In the rows, zero is written as 128.
A: rows in 3 groups, each row roughly a mix of its group's directions:
A (98 x 10):
[[ 75  94 119 116 155 161 174 118  90 121]
 [186 161 104 184 100 117 113 127 122 108]
 [138  93 143 162 162 104 167 124  69 115]
 [123 124  80 149 142  89 161  90  90 164]
 [148 136 205 124 112 160 103 127 154 100]
 [115 141 163 117 193 137  92 148  85 140]
 [119 179 143  66 144 161 159 114 141 110]
 [169 149 108 198 114  99 133 119 125  94]
 [121 121  87 162 152 108 175 105  75 115]
 [133  76 111 182 135 105  99 157  93 139]
 [134 150 122 111  90 167  97 117 173 180]
 [119 117 152 122 182 147  82 151  74 130]
 [139 109 144 184 109 113 182  80 126 122]
 [124 141  88 108  99 172 123 131 159 189]
 [124 142  89 111 141 111 157  90 107 195]
 [155 115 142 120 100 178 156  93 184 133]
 [ 96 124 141  94 165  85  89 152  84 121]
 [117 101  62 166 136 115 164 134  91 133]
 [ 69 114  83 146 136 156 180 128 132 140]
 [166  92 130 151 133  72 177 110 106 118]
 [ 63 100 110 118 134 153 179 133 139 158]
 [115 157 140 156 196 100  98 143  97 115]
 [177 184 117 138 144 151 103  97 117  91]
 [131 146 163  88 109 166  88 153 178 130]
 [ 68  86 114 116 121 149 165 149 133 168]
 [ 77 104 150  72 150 152 143 138 111 161]
 [180 115 128 152 142 109 174 150  93 170]
 [116 155 122 132 173  91  92 144  72 103]
 [203 157 146 136  95 108  97 119 132 111]
 [129  75  91 189 123 113 142 150  99 130]
 [125 141  94 104 139 140 185 100 111 184]
 [ 94 142 106  94 133 195  89 140 149 121]
 [116 120  90 162 160 106 155 123  72  90]
 [130 115 179 114 126 137 114 175 155  70]
 [173 160  98 163  79  99 139 113 145 104]
 [137  79 106 195 120 126 104 148  97 143]
 [122 164 147 118 176  84  87 146  88 120]
 [116 185 111  79 119 173 112 115 159 140]
 [166 162 162 104 127  98  98 106 182 117]
 [135 132 167  87 120 186 110 112 164  95]
 [104 141 119  78 131 185  85 155 150 129]
 [140 151 130  83 144 193  83 135 143 144]
 [127 156 127  90 136 179  83 162 134 167]
 [147 169 166 102 140 161  77 102 148 103]
 [179 141 153  90 146 180  97 104 138 135]
 [110 123 133 124 106 147 173 187 142 180]
 [ 80 149 101 124 112 108 134 160 153 190]
 [115 137 148 137 186  89  82 150  92 114]
 [162 120 112 154 157 136  93  83  81  93]
 [ 81 145 140  94 112 161  93 124 172  92]
 [121 156 161  84 118 168 132 127 192 128]
 [180 152 133 123 115 105  93  96 165  83]
 [150 156 159 131 167 117  88 148  67 128]
 [139 121 146  90 131 105  59 160  91 133]
 [118 172 131 186 144 103 174 156 122 107]
 [127 171 164  77 111 134 136 105 180 111]
 [110 129 146 117 106 144 195 145 184 141]
 [154  89 134 138 133 137 115  78 100  67]
 [193 155 166 141 117 103 107 107 163 110]
 [126 119 140 118 109 176  89 186 163 106]
 [ 86 150 112  94 128 178  78 156 144 127]
 [144 141  88 119  80 156 136 104 190 127]
 [ 93  87 110 164 112 126 112 133  78  83]
 [148 111 146 169 122  73 181 104 119 107]
 [111 157 146  90 124 182  79 160 144 134]
 [138 129 159 103 103 176  87 159 171 150]
 [ 71  93  96 133 115 115 107 142 107  76]
 [196 144 150 131 119 129  92  97 148  89]
 [105 114  64  92 145 124  76 137 115 146]
 [100  99 117 171  98  92 168 156 102 156]
 [ 63  98 109 116 132 153 166 148 124 167]
 [105 163 127  90 135 187  92 155 157 128]
 [141 130 169 148  91 151  72 135 168 101]
 [ 86  77 137 108 130 163 128 157 145 178]
 [153 108  89 165 144  87 136 114  81 165]
 [111 136 101 118 147 106  55 112 103  91]
 [129 145 125 127 149 143 203  87  92 117]
 [ 76 118 105  92 156 182 126 138 100 149]
 [171 174 133 119 117  77  81 138 109 114]
 [142 132 151 110 110  65  84 168 112 149]
 [118 190 100  95 120 168 136  86 144 137]
 [105 153 140  80 118 171 101 166 163 155]
 [158  79 104 142 143  95 122 101  77  97]
 [140 138 183  93 112 157  87 145 171 141]
 [116 131 142 114 174 135 110 139  48 116]
 [178 164 164 158 134  74 109 128 130 113]
 [ 66 152 134 114 105 162 118 127 179 104]
 [139  80 118 200 101 103 108 136 124 118]
 [162 105 128 169 133  84 162  77 107 115]
 [179 127 155 167 139 104 186 105 119 117]
 [115 117  70 165 146 101 160 115  82 114]
 [138  74 118 186 122  79 126 132 105 143]
 [131 126 118 137 142 122  67  81  98  80]
 [134 123 146 146  91 169  79 159 168  98]
 [160 145  95 193 104  88 116 134 139 104]
 [120 133 119  79 130 150  83 173 155 171]
 [130 133  94 131 141 112 165  84  95 188]
 [ 81 102 145  81 156 171 137 140 111 162]]

which group is each row in? (one row of each group first):
[116 181 140  82 113 130 121 109 179  93]
U
[ 92 145 117 102 123 188  69 131 141 127]
Q
[ 73  99  98 170 156 159 161 141 129 143]
B

[123 120  82 178 134  95 158  95  86 115]
U
[102 146 165 137 199 134 112 153 118 162]
B
[119 113 141  82 118 184 157 137 178 107]
Q
[111 189 135 107 134 147 109 104 188 144]
Q
[164 147 120  89 124 167  76 123  84 113]
B
[106 149 146  85 124 111  61 119 148  93]
Q
[110 122  81 142 147  66 165 115 103 105]
U
[108 101 181  94 154 150 128 153 100 173]
B
[138 115 159 163  92 131  69 144 161  95]
U
